One hidden turn or mirror swaps the rows below in pairs. Which row is each named row swapped with?
J_461: [ -1  28 -12  -2  -3   4 -10 -11   9 -12 -14  -9 -12 -13 -18 -16   4  -9
   7  -8]
J_691: [ -7   2   6   2   4 -20  -4 -10  -6 -12  13   1  -9  11   0   9   5  -9
   0  19]
J_398: [ -2   2  14 -15   6  19  -7 -12   2  -4  -9   6  -8  17 -20 -12   3   0
  -2  -9]
J_863: [  7  -4   9  -1   0  25  -8  -8   8  -5  -2 -15  -7  21  -4 -21  -6  14
  -5   7]
J_788: [  0   5   2  -4 -21 -11 -18  -7 -15 -13   1  -2 -24 -10  17  -9 -16 -23
 -13  -3]
J_45: [  2   7 -16  12  -2   1 -21  -6  17  -5   0 -17 -22 -17 -11 -24   1   1
  12   0]
J_373: [  2   0 -15  20  -1   3 -21  -8  13  -9 -13 -13 -21 -16  -2 -20   2   1
  15  -8]
J_475: [  6   6  -2   6  -6  10 -10 -30  -4 -12   6  -6  -1 -26  18 -16   3  -8
 -10  15]
J_888: [  4  -3  11   8  -8  14 -11 -21  -1 -12  10  -3   4 -14  24 -17   0 -13
  -7  20]
J_851: [  4  -4   2  -2 -25 -10 -13  -1  -8 -13  -1  -5 -18  -3  28  -9 -12 -16
  -8 -11]
J_442: [ -9  -5   4   3   4 -25  -2  -4  -1 -11   7   0  -8   6   4   1  10 -13
   0  18]
J_91: [ -5   2   7  -3  -4 -19   5  -7  -4  -9   7  -5  -6  17   4   9   8 -10
  -1  13]
J_642: [ -8   0   9  -5   2 -23   0  -9  -7 -15  11  -1  -4   9   7   4   2 -10
  -2  19]
J_787: [  8   0  11  15  -5   6  -8 -22  -4 -15   7   1  -5 -18  28 -10  -1 -11
  -2  18]
J_472: [  4 -10  17  -8  -3  23 -15 -12   0   5   1  -8   5  12 -11  -5 -11   0
   3  -7]
J_148: [ 14   9  21  11 -10   5  -9 -18  -7  -7   4  -3  -5 -15  20  -9   4  -6
  -9  20]
J_184: [ 18  16   8  -2 -18  -8  16 -18   5 -18   2  -3 -13   3  -5 -15 -13   6
  -7   4]
J_118: [ -2  -5   9  -5  -1 -25   2  -2   5 -13   1   1  -8   5  11   0  15 -14
   3  14]
J_506: [ -3  -4  12  -5   8  28 -19  -8   2  -7 -16   7  10  -2   6 -17  -3   0
  -4  -1]
J_120: [-11  -4  12 -10   2 -18   5  -8  -7 -14   6   5  -8  12  -2   4  -6 -10
  -6  15]
J_855: [ -3  13 -19  13   5  -2 -15 -14   8  -3   0 -14  -3 -19  -6 -10  -7 -13
  12 -15]
J_582: [ 11  -5  18  -4  -8  26 -19  -5  16   9  -2   5 -19   4  -4 -19  -4   1
  -4 -10]
J_706: [  3 -11  10   4   5  22 -15   0  -8   4   3  11  -7  16  -8 -20  -3   2
 -10   1]
J_858: [  3  -3   7   1   8  19 -11  -6   0   7  -1  -2  12   6  -6  -8 -17   7
  -8 -11]
J_521: [  4  17 -18   8  -1  10 -31 -17   7  -5 -11 -14 -11 -14   1 -16  -3 -14
  12  -3]
J_106: [ 10   5   0  -9 -10   4  18 -16   6 -20   2  -3  -4  -7  -8 -16 -14  10
 -13   5]
J_909: [ -3  -6  14   0   3  27  -8  -5   9   8 -10   4   1   6 -13 -13  -6   5
   2  -2]
J_497: [ 12   1  12  -8 -29  -7 -10   3  -6  -5  -4  -3 -20   3  19 -12  -1 -20
 -15  -9]
J_589: [ -2  14 -13   7  -4   1 -28 -17  13   0 -10  -7 -14 -17  -6 -24   0  -8
  15 -10]
J_843: [  4  -4   4  -6   7  25  -5  -5  10  -5 -14  -1   3  14 -13  -9 -14   6
   3   1]
J_581: [ -2   1 -17  12   3  -9 -21 -17  12  -8  -3 -12 -25  -5 -11 -22   8  -6
  10 -11]
J_993: [  6  -4   7  -4 -28  -7  -9   2 -10  -6   1  -4 -22   3  14 -16 -14 -20
 -18 -11]
J_451: [ 13  15  -2  -6 -19  -8  14  -9  12 -19   5  -9 -12  -5 -10 -17 -12   7
  -7   7]
J_250: [  6  -4   5  -2 -25  -5 -13  -3 -10 -15   6   0 -23   0  18 -12 -22 -17
 -10 -14]
J_880: [  0 -17  12   5   1  27 -15  -7   1   5  -4  -3 -14  14  -9 -15  -1   0
  -9  -8]
J_885: [  9  -9   5 -11   1  20 -14   0   4   3  -5   4   4  16 -17  -8  -8   1
  -3  -4]
J_424: [  5  -5  12   5   0  24 -10 -17   4   6  -8  -9  -1  22 -13 -20   1   0
  -1  -4]
J_95: [  5   6  10   8 -14   8 -19 -16  -5 -12  16   1 -10 -21  19 -18   0  -3
  -8  21]
J_431: [  4   2   7  -6 -27  -7  -8   0 -12 -15   4  -6 -20  -6  17  -9 -18 -20
 -13  -7]
J_729: [ 15   1   7 -12 -25  -1 -10   4 -17  -1   0  -4 -18  -8  14  -8 -10 -18
 -13  -3]
J_684: [  1   5  -3   5   6  -3 -19 -16  26  -2   2   0 -21  -9  -9 -15  14  -8
  19   1]
J_526: [  2 -13  14   0   1  29 -13 -11   9   5   3  -7  -1  13  -8 -26  -6  -1
  -2   2]
J_301: [ -9  -7  13 -10  -1 -22   7 -12   1 -12   7   6  -3  12   9   0   0 -14
   3   5]
J_397: [ -2   7 -21  13   1  -6 -17  -9   5 -11   1   0 -25  -9 -11 -27   4 -16
  13  -8]
J_247: [  3   6 -21  11   4   4 -19 -16  13  -7  -5  -3 -14 -11   2 -23  -5 -19
  23  -2]
J_169: [ 13   8  12  -3 -16 -14  18 -17  11 -24   0   0 -10  -6   0 -21 -13  -3
   3   3]
J_857: [  1   5 -15  16  -3  10 -16 -15  14 -15   0 -24 -22 -10   6 -24   2 -10
  15   3]
J_797: [ -9  -1  13 -12   8 -19  -2 -12  -4 -14   1  -4  -4   9  13   6  -1  -3
   5  11]
J_859: [  5   8   5  -1 -25 -11 -13   1 -13  -2   3  -4 -25  -9  19   0  -6 -13
 -13  -5]
J_591: [ -1  -5   3 -13   5 -25   4  -7   0 -14   6   2  -3   2   5  -3   5 -15
   8  15]
J_224: [ -4   7  -9   3   3   7 -31 -11   4 -13 -11   1 -24 -22   3 -15   7  -9
  10 -12]
J_551: [  4  11   8  -9 -24  -4  -8  -5 -12 -10  -3 -13 -26  -5  17  -1 -15 -19
  -5 -12]
J_255: [ 13   3   4  -1   1  25 -12  -1   1  11  -7   2  -5  17 -10 -13 -12   8
  -3   4]
J_810: [  4   6   8  -7 -17  -2  16 -16  10 -23  14   2 -12  -2 -12 -22 -11   1
   0   9]
J_58: [  4   5 -22   5  -1   1 -31 -10   8  -7  -4  -5 -11 -17  -5 -11   2 -20
  16  -6]
J_174: [  1   7 -14   5  -2  -6 -27 -11   9  -9  -1 -17 -14 -20  -6  -7  -4  -3
  22 -10]

Swapped with J_582: J_684
Swapped with J_120: J_788
Swapped with J_729: J_591
Swapped with J_250: J_691
Swapped with J_851: J_91
Swapped with J_526: J_45
Swapped with J_461: J_506
Swapped with J_787: J_184

